Each path below is one point turned by a fixed rotation once a step. After each direction that follows a path, write how fast that rotation turns it, in degrees each step (0 if it stays still).
Each turn is a multiple of 5 degrees from 10 to 175, or 0.
Each row of a path follows its step; steps can be skipped.
Path 1:
step 0: [-14   2   6  -2  17 -30 -12 -20 -17   2   1  43 -27 -13  -8  -2  27   5
   1  14 -13 -10  31  31 -30   1 -12 -15 -11  -6 -17 -26  -2 -18   9  -4
   2 -12  23 -26   2  -2 -41 -30 -11  15   4 -12  -4  -6]
step 1: [ 11 -10  -4   1   3  -3  -7 -24  -2 -14  39  26  39   3 -17  13   4   8
  30  21  -7  29  14   0 -10  -6 -38  17   1 -27   1  -3   9  15  31 -49
   2  -7   9  -2  -4 -21 -15   4   8  12  22  -5 -12   7]
step 3: [ 14  -2  -8  12 -13   4  13 -19  22 -33  19   3  14 -54   1  -8  21  26
  29  18   2  11   1  11  -8 -13   1   5   7  18  30  -5 -19 -11   0   6
 -31  -9  26 -20 -16  -2  39   4 -24   0 -10  16  -5  20]
step 6: [-14  -8  19  10 -20   5 -15  -9  -3  12 -51 -27  11 -32  -5  22 -12 -16
  21 -21 -14  -4  19   3   1 -39 -12  -1   3 -13   8  -3  -5 -16  11  -6
  31  -5  41 -18  15 -11 -18 -12 -10 -27  20  11  15 -10]
step 9: [  4  -1  10 -20  -7 -15  -9 -36 -22  25  36  19  21  13  -3   1 -29  12
  11   7 -19 -12  31   5   6  18 -25   0 -43  22  15 -17  -4 -12   0 -18
   9 -10  20   6 -10  11  30   1 -24 -14  14  16 -27  -2]
step 18: [  4   3  12 -31 -17 -21 -19 -11  -8   7  -1  18 -18 -42 -13 -16  35   6
  19 -30  -9  -7 -25  10  -9  10 -15   0 -19  20  -4   6   0  -8 -16 -19
  -1 -22 -32   1 -23  -5 -24   4 -20 -34  14   4 -17  30]
step 19: [ 18 -40   6 -14   8 -25  -5 -15   9  -3   1   5  27  13   2   0  10  -1
   6  -9 -12   5  -4  10 -16 -39 -42   8  -6  10  12  21  11  12 -17 -10
  23   8   5  -4  16   7  19  16 -46 -14 -15 -25 -17  36]
step 23: [-15 -20   9  42  26  -3  18 -28  -2  -1   9 -13  10  -3  -6   2   4  19
  19  -5 -15  -7 -21  16 -25  21   4 -15  -6 -15  15 -35 -35 -13   0  10
  -6  27  -6  28   2  30 -11 -19 -19 -26   0 -12  26  19]
step 24: [-10   1  26 -10  -7 -20   6 -39   4   1   0 -19  45 -16  19  11   5  -6
  -3 -17 -13   1 -24  -7  15  33 -14  -2  -5  -6 -24  -9   7  16  32   9
 -18 -29  21   6  25  -3  -7 -21   1 -41  -2   8  16   9]
Speeds:
[ 1 -5  9  7 -6 -3  5 -4  2 -4  7 13  1 -2 -5  2 -2 -2 -3  4 12 -3  0 -3
 -5  3  6  5  7 -4  3 -6  1 11  5  5 -5  0  6  4 -1  5 -2  0  0  1  1 -3
  4  0]
35
[ 11   2  10   1  -4   3  -2   3   3  -4   0  -3   4  -3   0   2   1  -3
   8   2  -5  -6  -1   5   6  -3   6  -5  -3  10  -6  -1   4   4   7   1
  -3  -6  -3  13  -5 -10  -7   0   1   4  -5   0  -1  -3]
175
[ -4  -6  -3   8  12   3   4  -6   1   1   3   1  -3  -2   5  -1   9  -2
  -3   2   3 -10   3   5   0  -1  -3  -1   3   0  -5   4   6  -2   7   4
  -3   0   0   0   6  -1   5  -5   4  -5 -16   5  -6   5]
90
[ -4   3   2  -7   3  -7   1   1  -1 -10   1   1   2   0   4   0  -3   7
   4  -4   7  -4   1   1  11   5   3   4  -8   8   1  -7  -2   1   1   5
  -3   1  -5  -2   8   0   4   8 -10  -2  -5  -2   5  12]
70
[ 5  9 -2  3 10 -7  5 -7 -7 -7 -6  1  0 -3 -3 -4 -3 -2 -5  9  0 10 -3 -4
  0  2  0 -4  2 -6 -5  0  5  3  4  0  5 -6 -9  2 -4 -3 -1  9  5 -6  3  6
  4  3]
110
[ 1 10 11 -3 -2 -5 -1 -4 -5  0  6 -6  5  4  8 -4  2 10 -3 -1  4 -6  9  1
 -1 -3  3 -6  8 -4  6  3  5 -1 -5  3  3 11  0 -4 -7 -5 -1 -2  3  2 -2  4
  0  0]
65
